In the rows, 128 means zero.
Where one turn sends some rows of the set: a few examples, then the rows asked
Q63: [ 64 118 103 136 123 115  93 111 134 122 145 111 129 143 132 117 113 115]
Q235: [160 106 139 161 117 132  99 129 134 126 128 136 130  77 128  89 114 110]
Q932: [144  94  86 143 124 151 113 116 126 129 116 136 133 102 133 144 181 151]
Q847: [138 112 117 128 137 113 149 124 163 166 115 121 166  78 136 127 149 127]
Q27: [153 115 158 123 107  98 117 124 129 128 106 122 132 196 137 132 106 119]
Q466: [127 108 152 151  87 113 113 112 124 118 139 161 142 175 117 102 102 157]
Q153: [136 101 119 142 134 116 101 167 153 129 105 125 117  87 158 146 154 163]
Q765: [180 113 185 166 118 111 117 116 119 129 111 147 125 140 132 117 136 159]
Q127: [123 109 151 128 153 137 154 129 112 132 115 118  95  70 126 167 132 121]
Q376: [126 155 134  94 106 129 161 131 127 123 132 141 134 193 132 148 110 142]
Q416: [101 121 180 127 129  89 127 123  87 124 139 161 126 161 123 136 120 166]
Q300: [124 187 125 123 128 141 106 123 164 113 113 141 121  83 136 134 133 135]
Q180: [175 147 151 129  98 129 162 111 174 116 130 132 138 151 113 145 130 148]
Q937: [ 72 118  98 143 128 123 124 149 123 131 112 110 132 158 142 115 110 102]
Q608: [130 111 123  84 150 131 127 122 135 125 114 163 123  85 174 117 165 132]
Q201: [162 171 150 122 111 116 139 123 156 134 108 162 132 144 116 117 122 179]
Q924: [138 160  97 132 117 162 157 138 156  96 115 141 135  96 129 142 133 114]
Q553: [ 55 120 115 122 131 140 135 135 125 137 123 113 117 149 148 118 112 102]
Q597: [128  99 174 125 116 133 157 117  92 134 146 122 119 178 140 158 118 132]
Q179: [120 133 135 132 151 139 128 141  84 134 147 143 113  70  99 141 151 141]
Q699: [122 110 116  94 120 140 122 150 168 159 129 141 127  91 100 113 163 144]
Q715: [158 134 187 102 143 105 171 126 122 117 135 143 114 132 132 161 141 152]
Q437: [127 109 148 133 129 151 134 152 146 116 147 144 149  87 159 120 189 117]
Q965: [ 57 132 111 131 138 106 116 123 120 120 156 117 144 138 134 120 123 107]
Q510: [ 65 108 119 138 135 133 115 135 107 126 116 112 119 159 144 120 133  93]
Q769: [193  92 152 122 112 116 130 125 119 105 125 152 104 154 114 127 132 153]
Q289: [162 100 124 121 129 124 103 134 132 114  90 143 111 102 104 105 136  88]
Q739: [143 141 185 127 125 146 167 113 105 135 149 166 121 129 122 132 148 172]
Q341: [ 66 106 110 137 135 109 105 125 109 113 155 119 126 134 152 114 107 117]
Q337: [ 95 161 174 141 103 112 139 102 147 121 138 146 150 164 135 142 113 160]

Q341 goes to Q937
Q376 goes to Q416
Q179 goes to Q289
Now find these:
Q201 goes to Q715
Q932 goes to Q699

